Each path below is one point turned by a fixed rotation once a step. After each direction that follows a path, write how fast that rotation turns it, in deg/step (0 if it stays still).
Each turn is a multiple of 5 degrees from 10 to 175, or 0.
Each row of a path follows its step; steps can be skipped.
path 1
step 0: [-30.3  29.1   7.9  25.1 -16.2  40.7  30.7  20.0  11.8   8.5 -11.0  47.6
 -17.3 -12.9  43.1 -54.3  -0.3  22.9 -17.1 -22.5  -2.7  -5.7 -31.4  23.9
  10.5 -21.8  18.4 -46.9 -45.1  -0.1 -28.6   3.9   6.1 -13.3 -29.9 -15.3
  41.4 -17.0  -4.6  -8.7  12.9  11.1 -21.2  16.7  -5.1  49.9  10.1 -10.6
  36.7 -10.8   9.2   8.1]
step 1: [-15.1 -50.8  -9.8  19.1   3.2  16.4  33.0  11.9  17.5  15.4 -10.2  -5.1
   2.1 -11.5  24.0 -23.0 -21.6  29.6  12.6 -10.6 -13.3  29.3 -30.3  -8.3
  51.1  -2.4  10.7 -21.0 -37.8   3.5   6.9 -31.2  15.0 -63.1 -10.9 -15.8
  29.6  36.0  16.8  -2.2 -24.6  10.2  11.4 -53.6 -13.8   0.9  41.7 -44.6
  18.5  14.5  -9.0 -18.3]
step 3: [ -2.9 -52.5 -15.0 -10.1 -40.1   2.0  17.8  -6.5 -13.8  15.1 -32.2   0.6
 -33.4 -16.5  21.3 -44.1   5.5  16.7  -5.1 -27.7  49.8  -5.5 -21.6 -29.1
   2.2 -10.0  11.6  18.7 -20.2  46.9 -21.0   9.6  24.1 -15.5 -52.3 -13.8
  -5.2  75.9 -15.3   4.6 -21.3   8.6 -15.5   0.9   3.0  12.6 -25.3 -22.6
  -9.9   0.9  10.0  22.7]
step 9: [ 12.5 -58.2  12.5   6.8   5.8  -5.7  13.6   9.4  28.5  -3.2 -25.5 -17.3
 -20.4 -17.4  47.6 -14.3  42.1  38.5  19.7 -12.8 -15.7  38.4 -51.4  34.4
  51.0 -17.3 -17.6 -31.4 -25.2  12.7  40.2  20.6  11.1 -24.3 -13.6  11.5
  17.4  24.7 -36.5   2.3  -1.3   1.6   5.7 -20.9   8.9 -25.6  28.8  -1.5
 -18.1 -27.5  14.5  -1.1]
step 10: [-23.4 -26.3   8.8  20.5 -17.1  46.1 -11.1  16.6  -1.6  19.9 -16.9  27.7
 -41.4  15.7  30.8 -54.4  27.4  38.2  31.6  -7.0 -23.1 -10.6 -19.6  25.7
  -5.9 -15.8  45.6 -30.2 -39.5  36.1 -23.7  31.8   6.8  18.2  -8.4 -16.2
  -7.4 -26.3   7.2   1.1 -21.4   4.6  11.0   6.8  36.4  -6.7  22.2 -14.0
  16.1 -25.9  17.2  41.7]
step 15: [  1.8 -11.7 -20.1  37.7 -13.8 -14.6  23.7 -15.7  33.9  17.5  13.9  15.3
 -13.5 -16.2  45.6 -12.6  14.6  18.2  27.0   4.2  31.7  29.2 -55.6 -17.4
  10.4  14.4   6.3 -13.8   9.2  12.1 -19.3   4.4  -3.2  52.7 -51.4  11.9
 -32.9  11.3   0.4 -40.5  31.4 -26.1 -22.5 -34.4 -13.3  17.9   3.8  -8.8
  31.2 -35.2  35.7  14.9]
step 19: [ 21.3   2.9  11.7  13.4 -14.2  10.7  29.2  -5.3 -18.9 -13.4 -17.0  12.0
 -25.1   5.2  14.6 -47.9  18.5  31.7 -14.1 -34.2  12.7  27.3 -30.4   0.9
  13.2 -20.4  -5.8 -32.2 -64.6  23.5  22.0  14.1   1.6 -32.9 -23.6   9.2
  51.3  58.1 -29.3   9.3   8.2  -0.4   2.4  -9.2 -21.9  -9.2 -10.1 -30.7
   9.5 -39.7  -6.7 -45.1]
step 20: [ 36.2 -44.4  12.5  17.8  12.9  10.5   8.7  29.7   7.4  -3.3  -2.1  -0.1
 -23.9  16.9  21.1 -18.2   6.3  37.4  46.4  13.9 -16.6  12.3 -25.8  66.0
  10.5  -7.3  27.5 -36.1 -62.0  27.1 -18.7  -6.3   4.2 -18.7  -3.6   4.4
 -19.7  -2.7  14.2  -0.7  -3.4 -12.6   0.6 -55.4   0.2   2.0 -13.4 -47.1
 -16.7 -26.2 -12.6  24.5]
Speeds:
[ -9.2  -2.6   9.3   7.4  -7.5   2.8  -4.6   1.7  11.5  -0.3   3.6  -0.2
 -11.9  -3.5   4.6   1.0   6.3   4.9   1.2 -13.7 -12.9   4.8  16.7 -10.2
  12.7  -6.8  -1.4  -8.8   7.1   1.5   2.3  -3.3   4.2   1.1  -0.7  -8.7
   9.5   4.3  -3.9   2.0 -10.2  -4.9   1.2   1.7  -1.1  -4.3  13.7   4.6
   3.1   9.5  10.9   3.3]
45
[  3.1   6.3  -2.3   8.4  -2.6  13.2  -0.4   7.0  12.6  10.3   5.6  -3.3
   5.5  -2.3  -1.5   5.6  14.5   2.0  14.9  -0.4  -2.4  -5.6  -4.2  11.6
   4.9   1.8  -8.8  -1.7 -12.7   7.1  -3.5   2.1 -16.7  11.2   5.3   7.0
   1.9   8.9   3.1  -7.0  -1.4  -0.1  -7.9  10.8   2.0  -0.2  -6.4  -5.3
   3.6  -0.1   7.4  -0.9]
70
[  6.5  -6.6   4.8  10.8  14.0   5.6 -11.4  -9.1  -4.7  -8.3  11.2 -11.2
  -1.7  -9.0   4.8   3.3  -1.2   3.0  -5.9   0.5   4.1  -8.7  -5.5  10.1
  -4.4  -5.1   0.5 -13.9   2.2   7.5  17.2   8.2  -1.4  -3.2  -2.3   0.3
  -4.6   1.7   5.3  -4.9  -7.0  -9.1   2.2  -1.0   2.6  -2.5  -0.2  -0.1
 -10.5  13.3  -6.9  -1.9]
100
[  9.6 -11.5  -8.9  -2.5  -5.6  -8.7   9.3  -3.3   7.2  -5.7  -8.8  -1.9
 -12.7 -10.3  -3.8  -4.0  12.6   1.9   4.7  -0.4  -4.3  -2.6   2.3   3.1
  -2.8   0.8 -13.8   4.8  -0.9  -0.2   0.4   0.4   1.4   4.7 -13.5  -1.1
 -23.9  -7.4  -3.7  -3.1  -8.6   1.2   0.2  -2.4   6.3 -12.0  -2.2   4.7
   5.7   1.5  -4.2   4.5]
60
[ -5.5   7.2  -4.6   3.8  -3.1   3.1  14.3 -12.4  -1.2  -4.6   3.9  -9.3
   7.7 -15.9  -5.6  -3.5 -10.2  -6.0   3.1   0.0 -11.7 -12.4   4.3  -0.4
   1.0  -0.4   0.0  -7.1  -1.0  -9.0 -13.5   5.0   6.1  -7.0   3.5   9.1
   7.1  10.7   6.4   4.5   0.8   0.5  -4.0  -2.5   7.8 -10.7   4.5   1.9
   9.6  -0.4 -12.1  -0.6]
65
[  4.6   6.6   9.5 -12.4   4.1   7.1   3.0   0.7  -4.7  -3.6   4.3  -9.6
  -5.9  -5.8   1.2  -2.9  -0.4  -2.2 -11.1  -6.9  12.1 -16.1   2.8  -9.9
  -2.3  -3.0  -5.5  -5.0 -10.5   1.6  -5.6  -2.5  -6.2  -3.7  -9.1 -11.9
   2.7  -3.9 -15.2   3.2  -3.5  13.8  -6.4  16.5  -3.1   2.6  -1.7  -1.3
   3.7  -4.0   1.1  -4.2]
135
